In the data rows, zero lies at 7.5, halfway between 7 and 8.
Each pair is two rows. How far apart are they, by a hidden measure? 0 means very close, and 30 very far. Two or three weighted sums of its numbers give each row a place; it is the straight-line distance between the places.
"9 14 10 8 9 3 5 9 6 7 7 8 8 4 5 7 6 9 10 7"
"4 11 6 12 9 10 7 5 8 11 8 9 8 15 8 11 4 6 11 6": 23
"2 8 11 8 7 4 4 7 4 11 9 8 11 7 9 4 12 7 11 5"
"12 8 9 9 8 10 9 13 4 9 6 9 9 8 9 6 6 2 3 10": 23
"8 7 6 6 8 9 11 11 6 6 15 5 4 7 7 11 8 8 8 5"
"7 9 3 13 4 6 5 9 12 7 7 5 7 8 7 3 6 8 8 6": 18
"10 6 8 6 5 0 8 8 5 8 6 6 7 6 7 6 5 5 6 6"
"8 6 4 11 8 9 11 8 11 6 9 6 6 9 7 8 8 12 8 13": 20
"9 9 5 8 8 8 13 10 5 6 8 11 3 10 5 6 9 8 6 8"
"2 7 13 6 8 7 5 8 7 8 8 6 9 7 8 10 9 6 4 9": 21
"6 7 9 5 8 9 7 8 9 5 12 10 5 6 10 8 9 8 7 8"
"6 10 7 5 8 9 8 4 7 7 7 10 5 10 11 6 1 7 2 6": 12
"11 15 4 9 7 5 5 4 9 12 6 8 9 6 7 9 7 8 6 7"
"6 9 10 8 6 9 2 6 7 5 11 7 7 4 15 8 5 7 6 8": 5
"7 15 10 10 10 6 0 9 6 13 7 7 6 7 10 12 6 8 7 7"
"8 11 10 8 6 8 4 8 9 9 4 7 5 6 6 7 10 10 8 13": 12
"8 6 9 11 15 7 11 7 3 4 8 4 6 7 4 9 4 13 8 7"
"7 7 9 7 7 11 5 2 10 4 8 9 8 7 9 10 12 5 10 6": 8
"8 8 9 7 8 12 7 5 13 7 5 8 7 5 7 10 8 11 11 6"
"9 12 7 8 11 8 8 9 8 9 11 6 6 5 7 9 6 13 9 9": 8
"4 6 6 4 6 7 8 10 6 7 11 6 9 11 8 8 7 3 5 7"
"3 10 2 7 6 8 8 7 10 7 12 8 7 6 7 7 8 10 10 9": 12
"7 8 7 11 3 8 6 9 9 9 8 6 4 4 8 8 7 11 10 10"
"5 6 6 9 10 10 10 6 10 7 13 11 13 12 8 7 10 6 8 11": 18
"9 8 11 8 10 7 8 9 7 7 6 8 7 9 8 11 9 6 4 6"
"8 8 1 9 9 8 6 14 7 11 8 8 8 12 6 7 7 5 4 12": 12
"6 10 8 7 14 9 8 8 10 9 8 7 6 7 9 10 4 13 3 7"
"5 3 2 4 8 5 6 6 4 3 4 8 8 8 7 6 7 7 6 7": 19
"12 9 6 7 5 8 7 3 9 9 5 7 7 7 8 6 4 5 6 5"
"7 9 8 15 10 6 6 8 7 15 4 8 4 11 5 8 7 8 6 8": 16
"8 8 7 5 2 5 7 5 10 6 5 8 8 8 9 9 9 5 4 6"
"3 8 15 9 10 7 2 9 9 8 8 11 11 7 8 10 10 5 4 8": 7
"12 0 7 10 6 10 9 10 5 7 8 8 7 8 9 5 7 8 9 6"
"8 6 9 8 8 7 10 11 8 8 10 11 6 6 9 7 7 9 11 7": 7
"9 8 5 0 9 5 4 6 8 8 8 5 10 10 10 7 10 7 7 7"
"7 6 8 8 9 12 6 9 15 9 6 9 13 8 7 10 10 3 10 10": 20
"8 3 8 9 9 5 10 7 6 6 7 5 7 3 4 8 6 8 11 6"
"8 5 9 8 6 8 8 5 6 7 5 9 7 7 7 7 12 7 6 8": 7
"7 6 5 8 15 9 13 3 7 8 6 10 3 9 7 10 0 15 7 0"
"8 8 7 6 7 6 6 4 7 8 8 8 11 5 10 9 8 5 15 8": 13
"12 6 4 9 7 12 7 5 15 7 9 2 8 11 8 7 7 10 7 8"
"7 5 8 8 9 8 9 3 7 6 6 8 9 6 7 5 12 9 10 10": 17
"5 8 6 6 7 9 15 11 10 8 10 10 5 12 11 8 5 7 4 8"
"8 12 4 9 3 8 9 5 7 9 2 14 6 7 6 9 6 4 7 5": 19
"9 11 8 11 10 2 7 9 6 4 10 0 7 1 3 6 1 8 9 6"
"11 8 7 9 5 12 7 8 8 8 7 6 7 5 9 6 10 9 9 15": 23
"11 8 8 5 0 1 7 5 8 9 6 2 8 7 10 8 6 6 3 6"
"8 8 9 8 7 9 9 9 8 9 6 6 1 9 8 4 7 10 10 8": 16
"10 7 8 9 5 3 7 1 6 9 4 9 10 5 5 8 7 7 5 6"
"13 7 7 11 8 7 6 7 6 8 5 9 10 6 6 7 7 9 9 8": 10
"8 6 8 7 9 13 7 1 9 9 7 9 8 1 9 10 9 11 12 6"
"11 6 7 9 9 5 6 9 7 8 10 0 8 2 4 5 0 8 9 5": 25
"5 8 6 10 9 6 9 7 6 6 9 10 9 14 7 7 6 8 12 6"
"10 7 6 4 5 7 10 6 9 8 7 6 7 5 9 7 12 8 9 10": 11
"12 7 11 8 6 9 9 9 10 9 8 8 11 5 8 5 6 9 8 8"
"10 3 4 8 5 12 8 8 7 9 10 10 7 7 8 5 9 8 10 5": 10
"8 3 11 8 10 13 11 7 7 4 2 7 5 9 5 8 8 15 10 9"
"8 10 10 7 6 12 6 7 8 11 6 5 7 8 6 5 5 10 9 9": 11
"7 6 6 8 9 11 9 6 8 7 6 12 6 8 9 8 6 10 8 7"
"12 11 6 5 9 9 12 14 7 10 9 3 8 8 6 10 6 5 4 9": 21
"6 9 7 6 13 11 9 5 11 0 15 0 5 11 7 8 4 6 8 8"
"4 8 8 6 8 4 11 10 8 9 15 5 5 8 8 7 11 6 6 6": 23
"6 10 12 9 5 9 7 7 10 8 6 7 9 7 8 9 9 5 10 8"
"3 7 7 9 7 7 8 8 6 6 9 7 7 6 5 13 9 5 8 3": 9
"10 4 9 8 9 8 7 8 11 9 5 11 8 7 7 9 9 6 7 5"
"8 7 8 3 8 7 3 4 7 5 10 6 7 8 8 6 15 8 8 6": 16
"10 8 9 11 9 7 5 8 8 7 6 3 8 4 6 9 0 11 7 8"
"8 10 6 9 4 6 3 6 9 4 5 3 8 7 9 7 7 7 8 3": 14
"11 9 11 8 8 12 11 9 8 8 7 9 8 8 5 6 9 6 5 12"
"8 5 6 6 12 8 3 4 3 7 6 12 10 5 8 7 5 8 8 6": 25
"9 9 7 8 9 6 7 13 9 11 7 3 8 7 7 9 7 8 5 8"
"9 11 6 3 7 4 6 6 0 7 5 11 8 8 7 1 6 8 6 7": 6
"8 8 8 0 7 5 4 4 1 5 4 10 9 4 6 6 9 10 8 8"
"2 9 10 10 8 6 7 8 5 6 9 7 8 6 5 8 6 5 11 1": 10
"11 8 6 4 8 6 6 8 9 12 7 8 8 8 6 6 9 6 8 6"
"3 8 11 9 9 4 8 9 5 8 4 7 5 7 6 9 8 7 5 8": 15
"7 6 6 8 8 7 9 5 8 7 8 6 6 4 8 10 11 7 14 6"
"7 10 6 6 7 8 4 11 8 8 9 6 7 7 5 6 8 4 13 10": 10
"7 6 4 9 8 10 9 9 6 6 11 7 3 15 8 7 9 10 9 15"
"7 12 8 10 8 6 3 15 5 9 9 6 2 8 5 6 7 9 7 15": 10
"12 7 3 8 10 9 5 6 7 12 8 7 13 6 4 8 6 6 10 9"
"8 8 5 9 8 8 13 12 8 5 10 7 6 7 7 13 8 8 8 8": 19
"7 7 9 8 7 6 7 6 8 9 9 10 11 8 7 5 10 5 6 5"
"8 12 8 0 8 6 5 6 4 7 7 11 8 8 9 4 6 6 7 7": 15
"9 5 6 9 7 14 4 4 11 7 9 7 10 7 6 8 7 8 9 13"
"9 11 9 0 9 8 6 3 6 7 5 10 7 7 7 7 7 12 7 6": 14
"10 1 5 8 6 9 8 4 13 8 11 5 12 9 8 6 6 7 9 9"
"11 9 11 8 7 12 9 12 7 8 5 11 7 8 5 6 7 7 1 9": 21
"9 10 7 11 6 8 5 9 11 8 8 5 7 8 9 6 7 8 7 7"
"10 12 4 9 1 7 8 3 9 11 6 10 9 8 7 10 6 3 7 5": 5
"8 6 10 5 8 8 10 9 9 9 10 3 6 9 9 8 8 9 9 9"
"6 7 8 7 6 8 0 6 4 5 0 9 7 6 9 8 7 8 8 8": 26
"11 8 5 9 7 7 5 9 6 10 9 7 9 9 7 2 11 9 8 9"
"8 4 7 8 5 7 9 10 7 6 7 6 6 6 8 8 10 10 6 9": 8
"8 7 7 10 8 12 5 11 10 12 10 10 15 9 10 9 10 7 8 15"
"8 6 9 11 4 7 5 7 8 12 8 9 8 8 7 7 13 6 9 9": 8
"8 4 11 7 11 11 14 7 9 7 0 7 8 9 8 7 7 9 4 8"
"5 6 3 6 9 8 9 7 6 5 8 8 6 12 4 7 8 8 7 7": 15
"4 8 11 9 8 8 8 6 8 5 5 9 6 7 0 7 9 10 8 8"
"9 7 11 9 9 7 8 7 8 7 7 4 5 6 6 9 10 10 9 12": 10
"7 9 6 7 6 8 9 9 5 6 12 11 8 8 7 6 12 7 6 8"
"14 8 8 2 0 1 8 5 6 8 5 6 9 7 8 6 7 8 4 5": 18
"11 7 7 6 8 5 7 9 7 8 11 5 10 8 6 9 5 7 8 5"
"3 8 10 7 8 7 6 9 7 7 8 10 6 7 10 8 6 9 3 8": 20
"0 9 8 7 9 9 6 6 6 7 7 10 8 8 9 4 3 8 8 3"
"6 10 8 15 7 9 5 9 7 14 8 9 7 9 10 7 4 3 9 4": 15
"5 6 6 12 9 7 11 10 8 8 6 7 2 9 0 4 6 9 10 7"
"9 4 7 5 12 7 4 10 8 11 6 5 10 7 9 9 11 5 7 8": 10
"8 7 6 12 6 4 9 8 7 8 5 4 4 6 10 7 7 10 10 8"
"8 6 0 9 9 9 7 6 10 5 8 8 9 13 0 4 6 7 7 11": 10
"10 7 9 8 9 6 6 8 7 10 10 6 7 0 3 8 1 8 10 7"
"10 5 7 7 10 10 6 9 11 13 9 12 10 6 9 6 10 6 9 8": 19
"7 12 9 7 7 7 6 9 10 7 7 6 5 6 8 14 8 5 9 6"
"8 11 0 10 11 11 8 6 12 6 15 5 8 12 6 9 7 11 8 9": 10
"9 11 6 9 5 4 2 7 6 11 6 8 6 8 8 9 8 6 0 10"
"9 10 1 6 5 8 7 5 6 6 6 10 6 10 5 6 8 6 3 8": 8
"4 7 13 7 8 9 6 8 3 4 10 6 5 7 10 5 7 9 9 6"
"5 2 3 8 9 7 9 3 9 7 9 9 10 10 11 7 4 8 8 10": 18
"0 5 12 7 8 6 5 8 1 6 8 6 9 6 9 7 8 5 6 6"
"9 7 3 4 2 7 6 5 8 6 10 9 9 9 7 1 7 7 7 5": 21
"10 9 9 8 9 11 8 10 9 5 7 7 7 6 8 11 8 9 8 9"
"8 8 7 3 6 2 4 5 6 8 7 7 6 10 13 7 10 8 1 7": 19
"7 9 5 7 10 9 7 9 8 7 14 8 7 6 0 7 6 7 11 5"
"9 9 8 8 8 8 10 9 7 6 8 6 6 9 9 6 6 10 10 9": 16
"7 5 6 8 11 7 15 5 7 4 9 7 4 8 8 11 8 8 10 5"
"9 8 5 10 7 7 9 8 5 7 4 9 8 7 8 5 10 9 10 11": 10
"8 7 8 8 9 7 10 9 8 8 10 6 3 7 7 13 4 6 8 4"
"8 5 6 6 7 4 11 8 7 8 9 7 9 7 11 9 10 8 12 11": 15
"1 3 5 10 7 8 11 10 5 6 6 13 8 9 9 7 8 9 7 6"
"10 15 7 5 8 4 7 7 8 3 8 3 8 3 8 5 8 7 7 8": 23
"7 9 6 6 8 9 9 9 9 13 6 7 9 11 7 15 7 3 6 5"
"8 7 0 11 11 9 8 0 10 9 11 10 14 9 8 8 8 7 12 7": 16
"9 12 5 4 6 10 4 5 6 5 5 12 6 9 8 5 7 6 6 6"
"9 9 5 8 3 6 11 4 7 7 1 9 7 10 6 9 6 5 5 6": 9
"7 13 11 9 9 5 5 10 8 4 9 5 4 3 7 14 8 8 5 8"
"7 8 6 3 8 5 8 8 3 5 6 9 4 6 7 7 8 9 7 5": 10
"12 8 8 8 7 9 8 7 8 6 8 5 11 9 6 5 7 4 6 8"
"6 6 10 10 8 7 8 8 10 6 9 8 6 7 7 5 6 12 10 8": 9
"8 6 9 6 10 7 11 8 6 10 9 5 8 5 5 9 7 9 9 13"
"10 9 10 5 10 5 5 4 6 4 4 7 9 7 9 8 9 11 7 5": 11
"9 8 6 8 6 10 7 12 8 7 10 7 7 8 9 6 10 11 8 15"
"7 5 9 11 13 6 10 7 6 8 6 6 2 7 0 5 2 13 11 6": 5
"8 7 8 7 7 4 5 4 8 8 8 7 8 7 8 7 15 8 8 4"
"7 5 6 8 8 7 9 4 6 5 13 7 8 10 9 7 8 10 11 15": 19
"7 8 12 8 8 6 7 11 6 6 9 5 2 8 10 9 8 7 6 10"
"10 7 3 12 6 9 7 9 7 12 11 14 10 5 6 7 10 7 11 7": 18
"9 7 3 6 7 7 7 10 7 13 7 3 10 10 10 11 8 7 4 8"
"0 7 9 6 8 5 6 7 6 7 8 10 9 10 12 5 8 10 6 5": 11
"7 10 8 9 5 7 6 8 12 6 9 4 7 4 5 4 7 5 11 8"
"7 2 8 7 5 7 8 9 7 9 7 4 9 10 12 9 8 7 5 8": 7
"7 3 4 8 9 8 9 6 9 6 15 6 8 9 9 9 7 7 10 9"
"7 3 10 8 9 9 9 0 7 5 2 7 8 6 6 7 9 14 14 9": 17
"8 9 9 8 4 10 6 9 10 8 8 7 8 7 10 10 8 9 7 10"
"6 2 9 7 7 7 7 5 7 5 8 8 9 9 15 8 9 8 9 7": 10
"7 7 3 4 8 9 8 7 4 6 9 11 8 8 9 3 8 9 10 8"
"14 8 9 6 8 11 9 9 6 8 7 9 5 6 6 9 7 8 7 8": 20
"6 1 7 8 8 7 13 8 9 4 7 6 6 6 4 7 11 10 10 9"
"8 6 8 8 3 10 4 7 9 5 4 5 5 2 9 12 9 13 7 14": 28
"7 7 8 9 8 13 10 10 9 10 10 14 9 8 8 6 13 8 9 15"
"6 6 9 8 8 7 7 8 7 4 9 5 9 7 9 9 11 8 7 6": 22
"10 7 9 6 6 9 8 7 7 9 5 9 9 9 9 0 6 8 6 6"
"7 7 8 9 4 6 13 6 7 10 2 8 4 9 8 11 6 9 8 7": 19
"6 6 7 6 7 8 8 7 9 8 9 10 6 7 10 9 9 8 8 6"
"6 5 7 9 7 7 9 7 8 6 0 8 6 9 7 9 8 7 10 5": 13
"10 9 6 8 5 6 8 7 6 8 7 6 7 3 8 4 8 7 12 11"
"8 8 11 5 9 8 0 6 4 4 1 6 7 4 7 8 7 10 5 11": 14
"9 9 9 10 8 9 9 9 11 12 4 7 11 9 7 5 7 6 5 7"
"8 10 9 12 9 3 7 10 11 7 7 4 7 8 6 0 5 8 8 5": 10
"0 6 13 12 10 10 8 6 9 8 7 12 15 7 8 9 9 6 10 5"
"6 8 10 5 9 6 4 4 5 4 7 9 11 8 10 8 10 10 7 5": 20
"8 7 6 14 6 7 8 11 11 5 6 2 7 5 7 7 8 9 7 9"
"6 6 9 8 10 9 15 9 5 8 4 10 5 11 5 5 5 10 1 8": 15
"6 7 10 5 8 8 7 8 12 5 5 5 9 6 9 11 8 6 8 7"
"8 9 10 8 10 5 6 8 0 7 7 9 8 9 7 6 8 8 9 8": 14
"5 9 10 8 9 9 3 6 8 5 8 4 8 8 9 0 4 7 11 6"
"7 7 5 3 5 6 6 7 7 4 11 9 8 8 8 3 6 7 8 4": 18
"2 6 10 7 9 10 7 8 8 9 11 9 9 9 9 6 0 7 4 5"
"6 7 11 10 6 9 8 7 12 7 2 7 8 6 4 9 12 7 11 8": 13
"5 7 5 8 7 5 8 9 10 6 9 4 9 6 6 6 7 5 5 8"
"8 8 7 1 7 6 5 5 3 9 7 6 8 7 10 2 8 9 9 5": 11
"9 5 8 9 7 8 8 7 5 6 6 6 9 5 7 9 11 9 11 9"
"5 7 6 9 5 4 8 8 8 6 6 5 8 5 6 10 8 2 6 6": 15
"5 10 6 13 4 9 6 6 8 9 9 10 8 6 7 10 7 7 9 8"
"8 7 9 7 6 3 7 9 8 5 7 5 10 9 8 7 6 6 2 5": 24
"10 3 7 4 6 5 5 5 0 7 7 6 9 4 8 4 1 9 7 5"
"8 6 5 6 7 10 9 10 13 7 4 8 6 9 9 8 5 7 7 8": 21
"6 9 8 5 7 7 6 7 8 9 10 14 8 6 9 9 12 8 7 9"
"9 9 6 12 6 12 6 4 10 11 6 9 9 5 3 11 6 5 11 7": 19
"6 8 7 10 8 12 8 5 11 7 11 4 10 9 6 7 9 9 8 15"
"7 10 8 9 8 10 5 7 9 8 6 7 8 7 4 9 7 12 9 9": 9
"11 6 8 7 15 8 8 4 7 5 4 5 4 9 7 12 4 15 6 0"
"10 8 4 13 5 9 7 11 7 8 8 15 10 10 8 6 10 9 11 11": 20
"1 9 8 7 9 11 8 8 9 10 10 10 6 9 10 4 0 10 7 6"
"6 2 8 6 10 12 7 7 8 8 8 8 4 7 9 6 0 8 6 5": 8
"8 8 11 5 8 9 8 6 8 7 5 8 9 8 6 9 8 9 9 9"
"7 10 8 0 8 6 6 5 7 7 10 6 7 6 9 1 9 9 6 7": 17
"8 5 8 5 5 6 6 8 8 8 9 4 8 7 9 4 10 8 7 3"
"12 5 7 9 5 7 10 7 10 6 7 5 2 6 7 8 10 10 8 10": 19
"8 10 8 8 6 8 5 9 9 8 9 7 6 6 0 6 6 7 8 7"
"7 7 8 7 8 5 8 7 6 8 11 4 6 5 8 7 14 7 8 7": 17
"15 12 5 10 10 11 12 12 7 9 2 10 8 12 4 5 6 12 5 10"
"7 6 5 7 7 7 7 5 9 2 6 7 7 14 8 9 8 7 6 4": 26
"11 11 10 4 8 11 8 8 9 7 7 1 0 4 8 9 4 8 8 6"
"8 10 6 7 6 6 4 5 7 7 9 12 11 7 6 7 8 3 8 5": 10
"5 6 9 11 8 8 11 7 7 8 7 8 5 7 0 6 6 8 12 5"
"6 7 3 7 9 9 7 5 9 7 9 6 10 14 5 6 7 5 10 10": 16
"5 9 10 9 9 10 6 7 10 7 10 9 7 7 9 10 5 7 8 6"
"6 11 8 6 9 9 2 4 9 4 9 5 8 8 3 7 9 8 8 15": 15
"7 8 5 4 9 10 9 7 9 10 8 10 6 9 9 4 8 10 7 9"
"7 7 0 7 9 10 4 5 9 8 11 8 12 12 5 5 6 4 12 9": 17
"8 5 9 4 5 12 4 8 2 4 8 7 5 8 9 0 5 7 6 5"
"5 6 10 12 7 7 8 8 6 11 6 9 6 10 6 5 9 9 8 9": 21
"8 8 8 5 9 6 8 8 5 8 9 7 9 1 8 6 10 8 8 8"
"1 5 7 7 8 5 10 1 9 9 8 6 11 10 7 7 11 6 8 12": 26
"4 8 15 7 10 6 6 6 5 7 5 9 10 7 7 8 10 13 8 9"
"5 8 5 8 7 7 11 5 9 8 14 7 4 4 11 14 10 11 9 7": 2
"4 7 6 7 4 6 13 5 9 10 5 11 7 7 8 9 2 5 2 6"
"8 7 7 8 6 9 11 8 8 9 5 8 7 7 8 8 7 10 7 10": 8
"10 7 11 5 8 9 12 9 7 7 6 6 7 7 7 8 8 9 6 8"
"10 7 7 11 8 10 8 10 5 6 7 8 3 13 4 5 8 11 3 11": 12
"9 7 8 6 9 8 9 13 8 3 10 7 3 9 8 7 10 8 6 8"
"8 6 9 6 6 7 8 5 8 8 8 7 8 6 10 8 10 4 11 8": 18
"7 12 7 4 6 11 8 5 8 8 7 8 6 8 7 8 4 6 7 6"
"4 11 15 7 7 9 7 8 7 9 11 7 7 8 11 5 5 1 8 6": 9
"10 6 6 1 7 5 7 10 6 11 11 4 5 8 7 6 14 7 7 9"
"9 4 3 6 2 8 7 7 9 10 11 8 8 6 4 3 9 7 8 5": 11
"11 9 7 2 8 8 10 13 9 12 5 6 9 10 7 10 7 2 0 9"
"7 6 2 2 7 6 6 10 7 8 9 7 9 10 5 8 11 2 5 9": 12
"12 10 9 7 8 13 11 11 8 8 6 8 10 5 8 6 9 7 8 15"
"5 7 7 11 4 6 10 7 7 11 7 8 3 5 13 11 8 13 12 11": 26
"9 6 9 7 8 6 7 7 5 7 6 7 8 4 7 11 4 6 10 6"
"6 9 8 6 8 11 6 2 12 1 7 7 8 9 4 10 9 5 11 7": 6
"8 8 3 11 8 7 9 7 1 6 5 9 6 10 2 3 8 8 6 8"
"10 10 5 9 10 9 7 8 10 1 8 4 7 10 10 8 7 12 6 5": 11
"8 7 8 10 8 8 7 5 9 7 8 10 12 7 8 8 12 4 9 7"
"3 3 6 4 8 7 8 8 6 3 6 9 9 9 7 5 8 8 6 8": 17
"4 6 7 8 9 6 6 9 6 5 9 5 8 5 3 6 7 8 10 8"
"5 15 8 6 9 5 7 4 8 6 10 10 7 6 10 10 9 15 6 7": 14
"8 5 6 8 7 7 10 7 7 8 6 6 9 2 8 10 9 8 9 9"
"9 7 6 8 7 7 8 5 6 6 6 8 5 8 7 9 4 13 7 8": 17
"9 8 4 14 5 13 9 9 9 11 5 9 9 8 3 9 7 6 10 10"
"8 10 8 11 4 8 7 9 6 8 5 8 6 5 4 6 7 5 12 9": 10
"8 8 5 7 9 8 7 3 2 6 5 10 8 8 11 4 7 11 7 6"
"6 8 7 4 0 6 12 5 9 10 6 9 9 7 7 11 8 0 5 7": 20
"8 10 7 10 8 5 0 7 0 7 6 9 11 3 8 6 7 6 6 10"
"5 5 6 9 6 6 5 8 7 4 9 7 12 6 7 5 9 8 9 5": 21
"10 8 6 11 5 8 7 8 5 12 7 8 11 5 8 8 6 7 7 9"
"7 6 6 8 9 8 6 7 7 14 6 9 11 10 9 8 9 4 12 8": 17
"9 9 9 6 7 6 6 9 7 8 7 6 8 5 9 5 12 8 8 11"
"4 9 9 9 6 11 7 7 15 10 6 9 7 7 10 11 10 7 9 8": 12
"7 8 11 7 7 11 9 12 8 5 6 7 5 6 7 6 7 7 8 10"
"7 6 9 6 9 6 1 6 2 8 7 11 12 4 13 4 10 6 7 8": 12
"13 7 7 6 6 8 9 12 9 10 7 7 12 10 9 7 7 5 7 8"
"10 9 7 7 9 6 4 13 4 12 7 4 8 8 6 8 6 5 1 12": 16
"7 12 5 10 7 10 6 8 7 5 7 8 5 8 4 6 6 5 6 6"
"6 7 8 8 7 7 9 8 11 7 7 9 6 7 9 9 7 10 9 7": 8
"7 8 4 8 6 6 8 9 7 13 8 7 7 7 0 8 7 1 10 7"
"7 7 9 6 10 6 7 7 7 7 11 7 11 15 6 7 6 2 8 7": 10
"10 6 11 7 1 9 9 11 9 9 7 9 9 8 8 6 8 3 5 6"
"8 9 1 8 10 9 8 7 10 3 15 3 7 11 4 10 7 8 8 10": 21
"7 5 5 7 5 6 11 9 7 9 9 6 6 10 6 7 7 7 8 6"
"5 7 7 8 7 7 9 8 10 5 10 7 6 7 8 10 12 6 11 5": 5
"15 12 8 5 6 13 9 9 9 8 2 8 8 6 5 7 7 9 8 11"
"10 5 8 10 10 12 9 10 9 12 6 12 12 7 6 7 7 8 7 8": 12
"8 2 8 10 8 6 8 7 8 9 7 7 11 6 6 4 15 7 9 7"
"8 7 9 10 12 6 10 6 8 7 8 4 6 7 5 11 8 10 9 5": 15
"4 7 10 7 8 7 7 6 9 12 12 7 11 6 12 7 9 10 8 8"
"5 8 12 6 8 9 4 8 6 4 14 8 5 10 15 7 6 6 6 6": 14
"10 8 8 2 11 8 5 5 7 3 6 9 7 12 11 7 6 10 3 2"
"5 6 9 8 7 9 8 10 6 8 7 9 7 6 6 12 7 1 10 4": 15
"13 10 4 7 4 0 7 3 6 13 4 9 11 6 7 7 7 7 7 5"
"8 11 6 9 11 7 8 6 8 8 12 2 7 10 6 9 5 11 7 10": 3
"8 9 11 6 5 8 7 3 10 8 0 6 5 6 7 6 6 8 7 7"
"10 8 7 5 0 4 9 5 11 8 8 5 10 7 11 7 7 5 7 5": 17
"8 5 8 5 9 7 9 7 7 8 10 6 9 7 7 11 4 8 6 6"
"9 7 8 7 6 9 8 6 8 5 5 8 7 9 11 10 7 10 5 8": 12
"6 5 7 9 6 8 6 10 8 14 6 7 6 9 10 9 8 8 5 9"
"4 9 14 5 11 9 8 9 8 6 14 5 6 3 7 7 7 6 8 6": 25
"9 7 5 7 0 7 8 9 7 8 9 8 6 10 12 6 8 8 5 8"
"10 7 7 10 8 8 11 15 5 8 4 7 8 5 3 5 6 8 8 14": 8
"8 8 12 5 5 7 6 7 8 9 5 7 6 6 6 5 14 10 8 11"
"10 8 6 7 9 9 7 7 7 9 9 6 6 4 3 5 3 10 15 10": 19
"10 11 6 0 7 5 9 9 8 9 6 7 7 9 7 8 8 8 5 9"
"7 9 10 7 8 7 6 9 8 9 9 7 6 0 7 9 10 7 8 8": 6
"12 4 7 4 7 10 7 9 10 10 8 8 9 9 8 6 8 4 8 6"
"7 8 6 11 4 6 9 3 9 10 6 11 11 7 7 8 7 6 9 7": 18
"13 7 8 8 9 10 10 8 10 13 6 15 15 7 9 10 6 4 4 7"
"9 9 7 9 4 7 7 5 13 8 9 9 9 4 6 8 13 1 10 6": 20
"9 9 6 6 4 7 13 8 9 8 8 9 7 7 9 8 9 7 8 8"
"8 4 12 7 7 6 8 3 8 4 5 6 8 3 8 11 14 8 11 7": 12
"9 7 7 8 1 4 7 5 7 8 5 8 10 9 15 8 8 6 7 8"
"6 4 6 0 8 1 7 9 0 4 3 10 9 6 9 7 8 7 5 8": 18
"3 10 7 9 2 7 8 5 8 9 10 10 8 7 9 12 7 5 11 7"
"9 8 8 5 14 5 7 10 8 9 6 9 12 8 7 11 11 4 7 6": 15
"5 10 8 9 7 10 10 8 8 8 6 15 7 8 9 9 4 10 3 8"
"6 9 9 7 11 12 4 2 10 5 8 3 7 15 7 6 5 8 6 7": 25
"8 10 8 8 8 6 0 5 9 0 6 4 6 7 9 9 8 7 4 5"
"8 5 7 7 5 5 10 3 8 8 6 6 8 4 8 6 7 8 11 11": 18
"6 6 6 3 7 6 8 8 1 3 7 9 8 10 11 7 9 7 6 6"
"6 9 8 1 12 4 12 9 8 6 7 8 6 11 8 10 5 7 4 5": 8
"9 8 4 10 3 6 9 7 8 11 8 13 9 9 9 6 9 7 8 8"
"5 7 7 8 9 5 6 7 7 6 5 7 6 5 8 9 8 8 6 8": 20
"10 6 7 10 9 9 13 9 8 8 7 6 0 9 7 9 7 15 7 8"
"8 7 8 8 6 12 9 10 10 7 13 5 3 9 9 11 8 7 6 9": 9
"12 7 6 5 5 7 4 6 8 13 8 6 7 6 8 5 9 7 9 1"
"9 7 6 8 11 6 7 6 4 6 6 8 7 4 4 7 7 8 8 8": 13
"7 12 8 11 6 8 7 9 7 9 6 10 7 9 12 11 6 11 5 9"
"10 9 11 4 7 7 1 6 8 7 7 6 6 7 9 8 10 8 5 5": 22
"8 9 5 9 10 10 7 9 7 8 10 10 7 11 12 10 8 14 7 6"
"9 9 7 7 8 4 5 8 6 11 5 9 11 7 4 7 12 5 6 9": 15
